Each row has a name. Each piece below is followed by the name of the row it came from, unless a question asks for something else. Each question is about the rows just above it. Some pieces are copies with a little noise.

[ 2.28  3.10 -3.54 -9.22] = F
[ 2.28  3.10 -0.10 -0.26] = H
[ 0.61  0.54 -1.28 -2.48] = R
Which row holds [-0.26 -0.10  3.10] read backwards?
H
find: [ 2.28  3.10 -3.54 -9.22]
F

[-7.95  2.80  0.79 -1.41  0.89] : U
[ 2.53  3.12 -0.08  4.87  4.48] : M
[ 2.61  3.91 -0.80 -2.92 -3.33] : L
find: [ 2.55  3.10 -0.08  4.88  4.48]
M
find: [-7.96  2.81  0.79 -1.41  0.87]
U
Which row holds this, read backwards? [ 0.89 -1.41]
U
find: [ 2.61  3.91 -0.81 -2.91 -3.33]
L

[ 4.28 -3.63 -3.63  4.23 -3.56 -3.61 -3.46 -3.59  4.35] -> pul
[ 4.28 -3.63 -3.63  4.23 -3.56 -3.61  3.30  3.45 -4.20] -> timi
[ 4.28 -3.63  7.57 -8.84  7.43  7.53  7.20  7.49 -9.10] -> balus
[-7.21  6.08  6.10 -7.13  5.97  6.05  5.78  6.02 -7.34] -> Vogom
[ 4.28 -3.63 -3.63  4.23 -3.56 -3.61 -3.75 -3.90  4.73] -> fek
[ 2.29 -1.95 -1.94  2.27 -1.91 -1.94 -1.87 -1.93  2.33] -> Gadef
[ 2.29 -1.95 -1.94 -5.57 -1.91 -1.94 -1.87 -1.93  2.33] -> Nof
find: [ 2.29 -1.95 -1.94  2.27 -1.91 -1.94 -1.87 -1.93  2.33]
Gadef
find: [ 2.27 -1.96 -1.96 -5.56 -1.93 -1.96 -1.87 -1.92  2.30]
Nof
find: [ 2.29 -1.95 -1.94 -5.57 -1.91 -1.94 -1.87 -1.93  2.33]
Nof
find: [ 4.28 -3.63 -3.63  4.23 -3.56 -3.61  3.30  3.45 -4.20]
timi

[-3.66 -1.55 -0.80  3.38  1.03  1.25  0.67 -4.72  1.70] : V
[-1.30  3.88  1.97 -1.29  2.99  2.32  2.70 -2.13  2.89] : C
[-2.92  3.88  1.97 -1.29  2.99  2.32  2.70 -2.13  2.89] : T
[-1.30 -5.08 -4.24  6.96  1.27  0.54  8.59 -4.31  4.82] : Z
[-3.66 -1.55  0.48  3.38  1.03  1.25  0.67 -4.72  1.70] : K
Where do [-3.66 -1.55 -0.80  3.38  1.03  1.25  0.67 -4.72  1.70] appear?
V
[ 3.88 -2.92] is which row, read backwards?
T

[ 0.79  8.08  4.11  0.86 -3.09]  zura
[-0.45  5.77 -2.37  0.45 -0.72]  refa
[ 2.39 -9.53  3.56  1.65 -7.62]  rolid
[-0.31 -9.00 -0.49 -3.60  1.17]  lefe
[-0.31 -9.00  0.62  3.39 -1.13]  mis
[-2.37  5.77 -0.45] is which row, read backwards?
refa
find: [-0.31 -9.03  0.62  3.40 -1.13]
mis

[ 1.01  1.10  0.09  1.98  0.24 -0.31] = reg
[ 2.79  0.90  0.04  5.99 -5.14 -4.47] = vipit
[-2.34 -3.12 -0.14 -8.15  3.53  5.05] = Dap
[ 2.23  2.14 -0.08  5.99 -5.14 -4.47] = furos
[ 1.37  1.10 -0.13 -2.47  2.43 -1.08] = Duva
[ 2.23  2.14 -0.08 -0.37  1.91 -2.32] = viso
[ 1.73  1.68  0.08  1.28  1.64 -0.11] = nonat
[ 2.79  0.90  0.04  4.18 -3.99 -8.55] = megu
[0.90 2.79 0.04 5.99 3.80 5.08] = Palip
[1.19 1.00 0.08 0.09 2.23 1.27] = Vot
Which row holds this, read backwards? [-4.47 -5.14  5.99 -0.08  2.14]
furos
find: [ 1.72  1.68  0.08  1.28  1.63 -0.11]
nonat
find: [ 2.79  0.90  0.04  5.99 -5.14 -4.47]
vipit
find: [-2.32 -3.13 -0.12 -8.15  3.52  5.05]
Dap
find: [ 2.23  2.14 -0.08 -0.37  1.91 -2.32]
viso
Which row holds [1.98 0.09] read backwards?
reg

